Rotation paths and how fast each direction turns (degrees per step)
Each turn is a multiple of 5 degrees from 10 to 175, or 0.
Each row of a path follows its step; steps can be skipped.
path 1
step 0: [ 14.4   2.7  -5.5 -19.8   9.0   5.0  15.7  -5.3   7.0  -0.9  -9.7   0.0
  36.4 -10.4 -17.2   2.8  12.1 -19.6 -21.0  -1.6  12.4  -7.3   4.3  -1.2
 -11.8   0.4  35.4]
step 1: [  9.3   5.1  -0.7   2.3  -2.5 -10.3   1.5  23.5  -8.8 -10.8  -6.0   0.6
   8.2   9.0 -11.9 -35.4  10.4 -39.9 -18.4   6.5   8.0   4.0  16.7   2.8
   1.3  -3.6  14.2]
step 2: [ 19.4   1.0   6.9  -6.9  11.7  12.9   8.9  27.5   6.8  -6.3 -34.6  14.2
  35.4   4.3  13.5 -10.0   7.5  -9.0 -13.2   4.4  12.7   7.6  -1.8 -11.6
   2.0  -3.6   1.7]
step 3: [ 15.1   2.4  -3.9   6.7   7.4  12.6 -12.6  23.9  -7.9   7.4   5.5  -3.2
  28.8 -24.6  -6.3  -7.6   5.5 -25.2 -10.8  15.4  27.4 -19.5   8.2   1.0
  12.8  10.4   8.8]
step 4: [  2.0   2.8  -3.6   5.4  19.0   0.4 -15.5  22.7   5.3 -21.2  -5.8   4.0
   5.3   0.7  23.6 -28.9   8.7 -11.6  -6.7  17.8   8.9   3.4 -17.6 -11.3
  15.7   2.0  28.5]
step 5: [ 20.1 -17.4   8.6  -2.1  19.2   9.7  -6.9  36.0   3.9  10.6  -7.0  15.1
   3.2 -10.1  15.5 -13.5 -15.1  -1.5  -7.5   2.2   8.8 -24.3   5.3 -13.9
  19.8 -12.7  -5.3]
step 6: [  0.9 -17.6  -0.8  -6.6  18.7  18.8 -23.4   1.5  -9.6   3.0  17.9 -14.5
  20.8  -8.2  34.2   4.1  -3.9  -6.9 -16.3  13.6   9.2 -10.0  -0.6  -9.1
  11.4   1.3  21.1]
step 7: [-10.9 -24.2 -18.0  -5.0  21.3   9.1 -22.7  21.0   1.6   4.7  -8.0  -4.3
 -17.8  13.3   7.7 -14.2  -5.5 -15.4   8.5  14.0 -14.0 -18.8   4.1   0.0
  18.1  -8.1  21.1]
step 8: [  2.6 -27.9  -5.1 -23.8  27.0  11.7  14.7  -9.0  12.1   8.8  -1.0  13.6
   2.6  -6.5  29.0  -0.3  -4.9  -3.8 -10.7 -12.4  -9.9  -9.3  10.8 -12.2
  22.3  -9.6  15.7]
step 9: [  0.2 -29.0   4.4 -15.6  11.0   5.5 -13.9   4.2 -20.6  11.0  14.5 -21.5
   2.7  14.5   6.4   0.8   4.8 -25.1  -4.8  -6.2 -14.5  -6.2  28.0   2.8
  20.6  15.5   4.3]
step 10: [-17.7 -30.1 -11.8 -24.5   4.8  16.0  -3.0  -0.7  11.6  -2.8 -26.4   4.6
  -0.5   7.4   6.1  -1.6  17.1  -5.8   7.5  11.3 -19.6  17.6  12.1  -7.1
  15.3  14.6  17.1]
Speeds:
[ -6.5  -3.6   0.5   1.0   2.0  -1.0  -6.2  -3.8  -4.6 -13.6   5.1  -2.0
   0.8  11.3  -3.8  -6.8  -2.1  -3.1  -9.8   5.2  -1.2   1.6  -7.8  12.3
   5.3   4.5  -5.4] => 130
[  1.8  -1.0   5.5   5.2  -2.8  -2.3 -15.8   5.3   2.9  -5.0   6.1   4.8
  -3.4  -6.6  -1.1  -0.6  -6.2  15.5  -4.0   2.5   3.0  -4.6  -5.1 -10.0
   0.8   1.5   2.8] => 40
[ -0.7  -5.5   2.0  -1.4  -3.8   7.9   3.2   6.2   9.1  -0.7 -16.1   8.5
  -3.3   1.0  -1.6   1.1   4.7   4.8  -3.1  -1.6  -8.9  -5.6 -10.9   4.8
   2.1  -5.5  -5.7] => 130
[-3.9  1.3 -0.1  3.4 -3.5  9.1  8.7 -5.2  2.6 -5.6  5.1 -5.8 -7.9  7.2
 -1.3 -3.8  4.2  4.8  6.0 -3.9  9.3 -8.6 -3.3 -7.5 -9.8  4.2 -9.0] => 0
[  2.7 -11.4  -9.9   2.6  -0.6 -15.4   1.4   1.1   5.6  -9.8  -6.8   2.4
   1.3   2.8   5.6   6.4  -1.7   2.5   4.1  -0.2  10.7  -2.6   6.6   2.6
   0.4  -1.2  -5.0] => 125
